In the rows, 128 means zero.
Each path below is one point turned by a fixed rotation once a step. After each direction that follows a path, write how fast that rotation turns it, in degrees each step (0 if it stays still).
Each turn is a multiple of 5 degrees from 10 to 175, or 0.

[110 132 132 119 133 127 124 123 130 126 135]
[119 136 121 122 131 133 129 118 137 127 141]
[119 127 125 129 130 128 119 116 135 138 140]
[115 131 134 120 133 122 121 122 140 131 132]
[122 135 127 119 125 129 131 116 143 130 133]
[120 125 129 126 121 129 124 113 135 139 135]
[111 127 137 119 125 125 123 120 132 132 129]
[115 135 128 116 123 132 133 117 134 125 134]
[116 127 124 127 123 133 126 113 127 134 140]
[109 128 132 123 133 126 120 121 128 130 136]
[116 137 126 119 133 130 128 121 137 124 138]
[122 130 122 128 129 131 124 115 137 136 142]
[115 127 134 124 132 123 118 120 137 136 134]
[118 135 131 117 128 127 129 119 143 128 131]
[123 128 126 124 120 132 129 111 137 136 135]
[112 124 135 123 123 126 122 117 130 136 131]
[111 134 132 116 126 129 130 120 132 125 131]
[118 131 123 124 123 135 130 114 130 130 140]
[112 126 129 127 131 128 119 119 126 134 139]
[113 135 130 119 135 127 124 123 136 125 136]
[123 134 121 124 129 132 128 116 140 132 141]
[119 125 130 127 130 126 118 117 137 139 136]
[115 132 135 118 130 124 124 121 141 130 129]
[122 133 126 120 121 131 132 114 140 132 133]
[116 123 131 126 121 129 123 113 130 138 134]
[110 130 136 118 127 127 126 120 130 127 130]
Speeds:
[125 126 131 126 120 130 132 125 121 127 124] -> 40
[123 124 134 129 131 123 122 131 125 130 125] -> 115

[129 132 138 137 130 128 138 143 128 126 140]
[135 121 144 123 138 123 135 137 129 121 131]
[142 117 139 122 131 134 133 127 128 138 133]
[138 131 135 130 125 144 137 124 132 128 140]
[141 132 131 135 132 131 139 125 121 114 132]
[145 124 122 135 138 123 138 135 125 130 130]
[140 134 130 131 134 129 135 138 144 134 128]
[140 142 140 121 137 131 133 126 131 128 124]
[141 135 126 119 141 133 129 123 120 132 137]
[143 131 118 126 132 135 122 129 135 123 140]
[147 138 128 136 126 128 120 131 130 121 124]
[137 143 130 134 133 124 125 139 120 136 129]
[130 137 132 122 139 125 123 142 132 127 140]
[140 127 139 117 133 128 114 132 131 123 132]
[141 129 136 128 123 136 116 127 120 136 137]
[132 135 131 137 123 135 125 135 123 122 146]
[137 125 136 136 130 120 126 140 121 115 134]
[139 119 138 132 131 122 127 142 127 137 131]
[132 129 146 127 127 135 133 136 135 134 137]
[135 128 145 123 131 134 135 125 121 120 136]
[143 116 128 130 132 132 134 126 119 127 140]
[143 124 127 140 125 134 136 134 137 125 136]
[141 135 138 137 130 126 140 133 130 124 122]
[137 133 134 126 143 126 141 133 123 136 131]
[139 128 128 118 140 134 134 130 140 128 137]
[149 132 131 123 129 136 126 120 133 123 126]
Speeds:
[130 129 132 134 133 124 126 122 131 129 133] -> 0
[122 133 128 127 133 127 132 128 121 124 132] -> 95
[131 127 123 132 123 133 126 122 124 123 131] -> 65
[127 133 126 126 127 126 116 131 127 128 129] -> 20

[118 131 140 129 122 126 111 131 123 135 129]
[125 129 123 115 140 132 117 133 134 125 136]
[123 139 142 124 122 117 119 133 131 131 129]
[124 129 120 120 126 133 117 133 131 119 143]
[129 139 134 126 127 111 126 133 141 128 132]
[121 133 118 125 115 129 125 128 124 121 143]
[135 133 123 136 132 115 128 133 142 127 135]
[120 136 117 126 115 121 133 121 123 131 136]
[135 129 118 144 134 123 129 134 131 131 140]
[125 132 116 125 122 116 131 116 126 141 126]
[130 127 123 140 135 127 130 134 116 137 140]
[134 127 117 125 129 121 121 120 129 144 121]
[126 125 130 127 136 124 131 133 110 138 137]
[141 127 124 125 129 130 113 127 129 142 124]
[127 122 133 115 136 117 127 130 113 130 131]
[143 131 136 123 124 136 116 131 127 137 134]
[134 124 128 113 133 115 121 128 121 119 127]
[139 131 142 122 120 131 126 127 128 131 142]
[141 132 122 121 128 121 121 127 124 112 128]
[134 126 141 127 120 121 133 119 132 126 142]
[141 140 118 128 127 131 128 123 124 115 131]
[132 122 134 137 124 114 131 115 131 123 134]
[135 139 119 129 130 137 137 115 123 125 134]
[132 125 129 146 131 116 125 117 124 125 124]
[127 129 122 126 135 137 135 109 125 134 134]
[132 134 132 144 137 124 122 123 118 130 120]
Speeds:
[128 124 129 128 130 136 130 129 130 130 138] -> 155
[130 120 123 131 130 127 121 128 132 125 127] -> 145
[126 129 121 123 133 129 130 129 122 122 128] -> 170

[136 127 129 118 131 130 130 118 121 136 114]
[131 122 136 109 127 132 137 130 131 131 126]
[124 118 126 119 126 127 126 132 135 146 131]
[130 122 122 123 117 119 124 119 126 136 118]
[123 122 135 116 128 116 133 128 123 125 118]
[120 123 131 119 141 131 128 129 125 141 121]
[134 122 127 120 123 139 130 121 128 139 116]
[136 117 133 116 120 122 134 134 134 132 125]
[127 124 125 118 132 114 124 129 129 143 129]
[122 127 125 115 124 125 126 114 122 134 119]
[118 117 135 117 125 130 135 130 127 127 117]
[128 117 129 127 135 129 128 134 131 143 118]
[143 126 126 120 126 126 128 121 126 139 117]
[130 124 134 107 125 121 134 128 129 130 130]
[115 121 126 117 129 125 125 128 130 142 130]
[124 119 124 125 119 128 126 119 125 135 113]
[130 118 136 121 129 120 135 133 126 127 113]
[131 125 131 118 142 126 129 130 127 143 123]
[134 127 126 113 123 135 128 118 128 139 124]
[126 116 131 114 116 124 132 131 133 131 127]
[121 118 125 125 130 115 123 131 129 141 122]
[128 127 126 121 129 123 127 117 119 133 112]
[126 121 138 113 132 131 137 130 126 128 119]
[128 119 129 121 132 134 129 133 134 146 127]
[138 122 123 121 117 125 126 121 130 139 121]
[127 122 132 113 123 112 131 129 127 128 125]
Speeds:
[130 131 122 131 128 131 123 121 126 134 126] -> 120
[126 135 129 134 127 126 136 126 132 130 128] -> 0
